Families of rows that turns and mirrors carry onto each other, the same ones carrying the whole set onto itself: the rest of each named row's family, in list order
7 families of 4 rows
j365: -23,6,6,23,-23,25,28,-28,31,35,21,8,21,14,8,-9,-15,8,14,-13,-6,-20,7,28,-10,-28,29,1,22,-2,8,-6,41,18,6,16,25,-18,11,-9,-1,14,-26,16
j121: -14,-5,6,54,-16,15,-12,21,-9,32,6,-17,-10,11,1,-25,-8,15,33,2,-1,-33,8,-26,26,0,-22,4,19,32,-12,-22,31,-7,20,7,16,-32,-17,-5,6,10,36,18
j860: -10,-7,2,46,-14,22,-9,26,-10,41,11,-16,-16,3,-4,-19,-12,14,25,-2,-5,-33,6,-32,20,2,-15,-1,12,26,-5,-12,33,-13,19,-2,7,-32,-27,-4,4,9,34,17
j554: -17,10,7,32,-18,40,28,-24,25,39,29,15,20,15,4,-2,-11,-4,7,-18,-7,-19,16,26,-12,-26,32,3,20,2,1,-3,37,17,-2,16,28,-12,11,-10,3,11,-29,17
j223: -23,12,9,29,-16,36,25,-34,20,38,25,14,23,22,5,-6,-15,5,17,-18,0,-12,16,26,-16,-29,24,-6,21,-3,0,1,39,16,2,9,21,-19,9,-1,3,13,-25,22
j632: -39,-21,0,14,-7,32,30,3,7,-15,-8,26,18,30,29,5,-28,3,-9,-22,42,-3,-15,-20,32,17,-8,10,3,14,2,-48,-14,-17,-9,-2,1,7,-10,4,11,-28,7,39
j974: -20,15,7,32,-13,32,23,-23,34,25,26,17,16,16,5,-5,-3,7,17,-11,-9,-18,15,26,-13,-22,18,2,23,2,2,1,34,11,3,15,24,-19,12,-8,-7,17,-30,8
j838: -21,-9,0,50,-22,10,-7,27,-9,40,18,-14,-15,11,4,-21,-13,11,25,-8,-3,-32,1,-24,24,-1,-20,9,13,26,-6,-14,37,-16,14,-1,7,-29,-20,-9,4,12,37,19
j645: -17,10,6,28,-20,32,30,-25,27,42,28,8,11,20,16,-5,-14,4,21,-9,-10,-17,16,26,-18,-25,29,-1,28,8,4,0,32,11,1,9,24,-22,10,-10,3,13,-37,23
j101: 14,-17,-44,6,-23,54,-4,-13,-33,21,-5,-9,16,5,26,10,-17,8,-10,-13,-13,-4,12,-1,14,-10,-5,26,8,16,-5,-5,-26,33,-29,-5,-18,-23,19,18,-8,-26,-17,23
j929: 17,-12,-49,18,-23,60,-5,-16,-36,21,-5,-4,17,10,22,6,-18,0,-10,-11,-11,2,8,-3,16,-14,2,30,2,29,-3,-15,-21,27,-27,-6,-19,-19,11,15,-20,-26,-27,26
j134: -23,17,9,27,-17,28,30,-26,23,25,31,15,16,20,11,-9,-9,2,15,-6,-10,-11,11,25,-23,-23,17,4,24,-2,0,-11,35,16,6,9,23,-18,11,-6,4,15,-35,23
j82: -38,-19,-9,17,0,39,40,0,-5,-3,-2,29,22,22,17,1,-29,10,-6,-26,40,8,-11,-19,24,17,-2,5,-1,21,12,-50,-20,-27,-7,-15,-8,7,-14,12,8,-27,0,36
j971: 17,-6,-49,14,-18,56,-3,-14,-26,26,-7,-8,9,7,25,7,-9,3,-5,-4,-12,-2,10,-7,13,-8,-8,28,1,34,3,-8,-28,32,-19,-7,-23,-24,11,16,-8,-26,-27,26
j170: -10,-6,1,51,-22,20,-13,26,-5,33,14,-15,-16,13,1,-27,-20,11,21,-4,4,-28,6,-18,21,4,-16,6,9,32,-19,-25,32,-17,16,-7,2,-30,-14,-9,2,19,44,19
j132: -36,-15,-1,15,-4,43,33,15,2,-9,-5,31,17,26,14,1,-24,-3,-6,-21,39,3,-13,-26,26,13,-13,3,2,14,14,-44,-25,-23,-11,-4,-1,3,-12,10,2,-38,-1,38
j408: -40,-29,-2,17,3,36,28,-1,-3,-10,-3,26,22,30,14,1,-33,8,-9,-15,41,-1,-16,-17,35,23,-6,9,2,24,15,-52,-15,-21,-10,-8,-4,7,-7,-4,5,-31,7,36
j660: -16,-9,2,51,-17,17,-9,28,-13,39,15,-14,-15,10,0,-20,-19,7,26,3,0,-35,-4,-24,20,5,-22,10,19,29,-8,-19,34,1,11,3,15,-24,-12,-12,-2,13,42,14
j557: -32,-18,-4,13,3,39,31,-1,1,-4,-13,33,27,22,12,3,-30,3,-11,-20,42,0,-10,-14,36,20,-7,8,9,11,12,-49,-16,-21,-6,-12,7,6,-10,0,6,-38,2,36
j34: -12,-6,5,53,-4,17,-8,23,-3,49,3,-13,-13,4,4,-21,-15,9,22,4,-2,-33,2,-16,21,0,-20,3,12,25,-9,-20,38,-10,11,-5,15,-33,-20,-5,2,19,42,12
j200: 10,-15,-50,7,-11,53,0,-10,-38,20,-7,-10,14,8,20,2,-17,0,-14,1,-5,2,9,-3,5,-5,-6,31,-1,26,0,-14,-26,34,-16,-4,-16,-11,13,26,-8,-21,-28,25
j640: -32,-19,-1,10,-2,35,28,0,-4,-4,0,28,21,30,16,1,-29,7,-17,-31,44,-4,-15,-19,30,17,-11,1,-8,13,6,-48,-8,-26,-3,-12,-3,10,-11,5,6,-28,0,34
j658: -14,-8,4,50,-13,15,-10,27,-8,42,8,-9,-17,10,4,-26,-20,20,30,-6,-9,-36,2,-25,23,-7,-18,10,20,26,-12,-17,30,-10,10,5,17,-29,-18,-10,-3,16,38,18
j611: 7,-17,-50,15,-19,51,-12,-15,-39,18,-5,-10,16,10,19,1,-17,2,-5,-8,-5,-12,8,-3,11,-9,-10,27,1,22,-9,-16,-28,35,-21,-4,-16,-21,9,24,-22,-25,-26,17
j30: 24,-14,-54,10,-19,52,-3,-15,-33,13,-1,-9,15,7,27,4,-18,11,-6,-1,-8,-4,2,-5,10,-7,-15,24,1,27,0,-14,-27,32,-18,-3,-9,-24,6,20,-11,-30,-28,21
j235: 13,-10,-54,10,-20,55,-2,-12,-34,13,-3,-11,20,10,20,-5,-12,6,-3,0,-7,6,9,-2,7,-10,-7,32,0,30,3,-11,-28,30,-15,-4,-22,-16,2,17,-16,-32,-19,25
j932: -17,9,-3,31,-20,38,26,-30,34,28,33,20,17,18,15,-5,-16,1,18,-5,-6,-7,15,26,-17,-23,28,-3,23,12,-2,-2,37,10,1,5,26,-31,15,-3,10,13,-24,17
j463: -42,-16,0,23,4,36,27,-1,7,-5,3,26,15,23,21,0,-24,0,-15,-22,37,3,-19,-15,25,17,-9,8,-5,13,11,-52,-16,-23,-8,-13,-13,4,-12,4,8,-35,5,38

Which other rows belong to the same family as j200? j974, j132, j34
Which other rows belong to the same family as j660? j554, j971, j463
Which other rows belong to the same family as j557? j860, j134, j611
Which other rows belong to the same family as j82? j365, j658, j235
Which other rows belong to the same family as j640? j121, j223, j30

Families of rows that turns and mirrors carry onto each other, the same ones carrying the whole set onto itself: the rest of each named row's family, in list order
8 families of 5 rows
j384: 12,18,14,11,28,1,-18,-5,9,-15,30
j970: 1,-12,-36,-3,-14,13,1,16,-13,3,-17
j734: 4,-5,-32,-2,-3,0,-6,10,-16,-18,-33
j467: -10,-7,-16,-16,-23,17,-15,-6,15,24,-18
j454: 11,17,-18,2,22,-14,4,4,-17,-34,10
j936: 11,3,-36,-14,-16,-4,-4,12,3,-3,-30
j699: -1,3,13,-3,4,6,-20,-17,37,21,20
j779: -9,-15,-14,-11,-13,18,-15,-5,22,23,-18
j10: 4,15,-4,16,15,-10,-1,-1,-16,-40,-4
j636: -1,25,-22,16,15,-11,6,2,-11,-36,2
j204: 12,-3,-12,-4,-8,6,-16,-5,25,33,-22
j358: -16,-11,-27,2,-13,17,-2,2,-12,-11,-28
j385: -2,-2,-46,1,-8,-1,-5,-7,-1,-13,-30
j362: 6,29,3,15,27,-6,-5,-10,14,-9,33
j526: -8,-15,-5,-22,-16,22,-12,-8,1,19,-15
j637: 1,17,-22,17,18,4,2,-3,-23,-33,-8
j678: 4,21,-12,6,21,-16,-2,-20,18,-11,39
j621: 11,10,17,16,-8,-4,-20,-13,23,19,25
j71: 14,28,5,18,11,-17,4,-16,-9,-10,28
j146: -16,-14,-3,-11,-24,23,-18,-8,16,16,-3
j219: -7,-4,-15,-5,-11,5,1,-3,-23,-19,-30
j176: 7,27,7,9,22,-12,-3,-15,14,-15,32
j88: 7,20,-39,5,16,-16,1,-8,-4,-36,4
j948: -2,-5,19,-4,0,1,-17,-18,26,29,15
j785: 8,17,12,1,23,-14,-2,-13,7,-5,37
j258: -5,-2,-36,-8,-5,8,1,3,-12,-12,-32
j864: -5,-20,-8,-7,-15,10,-18,-3,11,21,-27
j31: 4,14,15,-6,-1,10,-24,-20,22,13,31
j123: 4,17,-28,-5,3,-20,14,14,-6,-30,2
j68: -1,10,8,-3,4,10,-19,-17,31,28,21
j737: 4,7,12,13,14,-6,-1,-14,31,31,14
j736: -10,-15,-24,-4,-15,7,-13,-21,23,23,-19
j81: 3,26,-22,5,16,-13,9,-5,-14,-36,-1
j208: 2,-15,-10,3,-22,15,-23,6,21,26,-2
j425: 0,19,0,11,22,-22,17,-3,11,-8,30
j794: 4,-2,14,-10,9,18,-24,-10,21,21,23
j747: 13,32,3,12,25,2,-10,-16,-1,-18,28
j545: -6,0,-3,-2,2,0,-11,-27,36,25,25
j296: 8,13,-27,7,6,-7,17,1,-31,-20,2
j516: -11,3,-33,-3,-15,4,2,3,-10,-16,-31

Which other rows belong to the same family as j948? j734, j454, j785, j864
Which other rows belong to the same family as j637? j358, j146, j31, j747
Which other rows belong to the same family as j467? j636, j362, j68, j516
Which other rows belong to the same family as j296? j970, j621, j71, j208
Which other rows belong to the same family as j794? j384, j10, j526, j219

Families of rows that turns and mirrors carry onto each other, the same ones carrying the whole set onto itself: the rest of each named row's family, in list order
3 families of 6 rows
j177: -6,-12,-18,-38,-15,1,-22,-22,1,19,-17,-3,-26,-7,-35,4,-20
j271: 11,-2,6,-36,-34,26,1,7,-19,-25,0,7,17,8,20,25,8
j525: 15,6,-1,-26,-31,10,3,-4,-18,-31,-15,6,24,-1,16,29,17
j238: 13,-5,-7,-14,-13,32,39,10,-38,-4,-9,33,9,18,16,11,2
j92: 10,5,-1,0,-16,3,18,17,-9,-18,-18,11,29,33,-3,21,14
j574: 6,5,-9,-15,-22,29,25,0,-42,-8,4,33,6,18,29,6,4
j954: -4,-6,-4,-10,-18,11,13,28,-19,-15,-11,24,18,40,-17,13,7
j503: -7,-9,-1,-24,-7,-15,-22,-26,8,21,-21,1,-12,-20,-30,5,-8
j693: -3,2,-10,-35,3,1,-33,-20,-3,17,-14,-2,-14,-6,-36,-7,-15
j156: 10,5,-1,-15,5,2,-3,-25,-26,20,-9,1,-39,-29,3,-17,-16
j272: -8,13,-11,-9,19,0,-11,-12,-5,28,-11,22,-31,16,-27,-22,-7
j449: 16,-18,-5,-24,-35,20,12,5,-4,-31,-14,-6,17,-2,8,24,1
j337: 3,13,-9,-11,14,-4,-15,-8,-23,19,-15,0,-37,23,-36,-21,-4
j241: 19,-11,-8,-16,4,3,12,-36,-27,23,-19,-8,-41,-12,-10,-12,-19
j875: 18,-7,1,-19,-4,26,28,5,-43,-17,-8,15,-5,24,28,4,8
j25: 12,15,5,-5,20,-9,-4,-13,-11,25,-19,5,-39,12,-28,-18,-12
j21: 5,3,-3,4,-25,8,25,9,-5,-9,-15,32,19,33,-9,17,17
j288: 3,-10,-11,-20,4,6,6,-32,-16,35,-7,-5,-36,-21,-6,-8,-20

Which other rows belong to the same family as j156? j954, j503, j272, j449, j875
Which other rows belong to the same family as j177? j525, j574, j337, j241, j21

Families of rows that turns and mirrors carry onto each other, the same ones carrying the whole set onto itself: the rest of each named row's family, in list order
5 families of 6 rows
j878: -36,-3,-9,28,13,37,20,19,10,-41,36,-1,25
j521: -25,-40,15,16,26,12,26,18,-1,-11,28,8,22
j95: -56,-31,-12,-3,-18,28,11,-25,-32,-23,31,-13,7
j597: -25,-55,6,39,7,34,27,3,-51,-1,27,-36,7
j414: -49,-26,-14,-9,-27,22,24,-5,-30,-21,45,-30,11
j364: -59,-18,-15,22,-10,16,44,-1,-16,13,46,-21,-5
j228: -21,-13,-3,16,-28,3,23,5,-47,-34,17,-25,6
j224: -69,-24,-12,29,-3,22,33,-18,-18,9,34,-5,-7
j287: -23,-21,-18,39,54,46,15,12,-17,-15,25,-9,11
j911: -31,0,-15,28,20,42,13,7,10,-40,29,6,17
j532: -9,-46,-6,30,8,35,31,7,-48,6,31,-45,-2
j212: -51,13,-15,16,-18,34,30,-3,-12,-28,37,-9,23
j315: -23,6,-19,21,17,38,20,18,13,-35,37,-5,16
j812: -25,-16,-1,22,-18,8,15,-12,-49,-36,7,-12,4
j111: -14,-49,-5,35,16,40,23,-10,-50,4,20,-32,-5
j642: -49,-11,-25,17,0,24,34,-14,-14,18,38,-15,-21
j366: -37,-28,-6,44,44,39,23,26,-18,-20,34,-15,29
j607: -23,-59,1,21,3,25,17,24,-43,-12,42,-35,-13
j344: -51,11,-17,17,-11,40,21,-17,-12,-27,29,0,15
j220: -9,-32,3,10,34,19,20,4,2,-5,20,11,6
j946: -28,-64,3,28,10,30,7,6,-45,-16,31,-22,-17
j398: -20,-22,-23,62,26,23,15,7,-14,-35,12,-27,-13
j558: -40,18,-24,10,-13,40,27,-9,-10,-23,35,-9,11
j987: -32,-29,-14,67,18,16,21,18,-15,-39,19,-32,1
j199: -16,-18,-26,58,18,18,25,23,-10,-33,22,-39,-9
j136: -17,-16,-20,32,44,38,27,33,-13,-12,40,-25,18
j588: -4,-28,3,6,25,13,30,25,2,-4,34,-5,12
j166: -11,-5,-13,12,-19,9,16,-8,-46,-29,10,-20,-7
j771: -35,-19,-26,-14,-16,31,13,-21,-28,-13,36,-23,-6
j314: -12,-54,-7,18,10,33,10,9,-43,-8,36,-30,-26

Which other rows belong to the same family as j366? j95, j414, j287, j136, j771
Which other rows belong to the same family as j878? j911, j212, j315, j344, j558
Which other rows belong to the same family as j220? j521, j364, j224, j642, j588
Which other rows belong to the same family as j607? j597, j532, j111, j946, j314

Families of rows that turns and mirrors carry onto each other, the same ones carrying the whole set onto itself: the rest of each named row's family, in list order
4 families of 8 rows
j865: 31,3,8,-20,-15,5,-9,8
j141: 9,11,24,4,3,-25,16,-10
j571: 13,-9,-19,-53,14,0,-18,-23
j340: -1,17,20,10,5,-16,17,-9
j988: 5,-3,-23,-48,17,9,-19,-21
j22: 7,-20,7,-41,-4,-36,-4,-14
j430: 6,27,-15,-10,17,24,-4,-22
j501: 18,7,-16,-15,27,22,4,2
j91: 4,30,1,-46,3,9,5,-32
j836: 19,-5,13,-36,-1,-1,-23,13
j905: 5,29,-6,-2,24,19,2,-17
j782: -23,13,-4,-30,23,-21,14,-35
j967: 4,35,8,-48,6,3,-3,-26
j861: 22,16,-21,-13,22,17,4,-3
j4: 12,31,14,2,-3,-20,-3,-5
j374: 21,-5,17,-41,1,0,-25,2
j179: 9,-22,0,5,15,-25,-6,1
j162: -9,15,-17,-1,18,-16,23,-32
j494: -11,32,6,-43,-12,-11,-3,-16
j709: -19,6,-6,-24,32,-20,8,-39
j274: -6,13,-11,-7,19,-15,20,-44
j99: -8,-26,-12,-39,20,-1,-3,-31
j765: 8,-26,-6,6,13,-18,1,-5
j168: 0,-23,-13,-46,22,4,1,-26
j798: -9,-7,24,-31,-4,-33,-7,-29
j531: 15,-20,-12,-3,37,-15,2,-20
j689: 6,-18,16,-33,2,-40,2,-10
j20: 35,-5,5,-12,-4,6,-16,4
j705: 24,-22,-7,0,31,-5,1,-15
j354: -2,29,13,-40,-19,-1,-3,-11
j586: -5,2,18,-29,-8,-37,-6,-33
j993: 20,34,14,-4,0,-15,2,-1

Which other rows belong to the same family as j905? j141, j988, j22, j782, j531, j20, j354
Which other rows belong to the same family as j765? j836, j967, j861, j4, j274, j168, j798
Which other rows belong to the same family as j374? j501, j91, j179, j162, j99, j586, j993

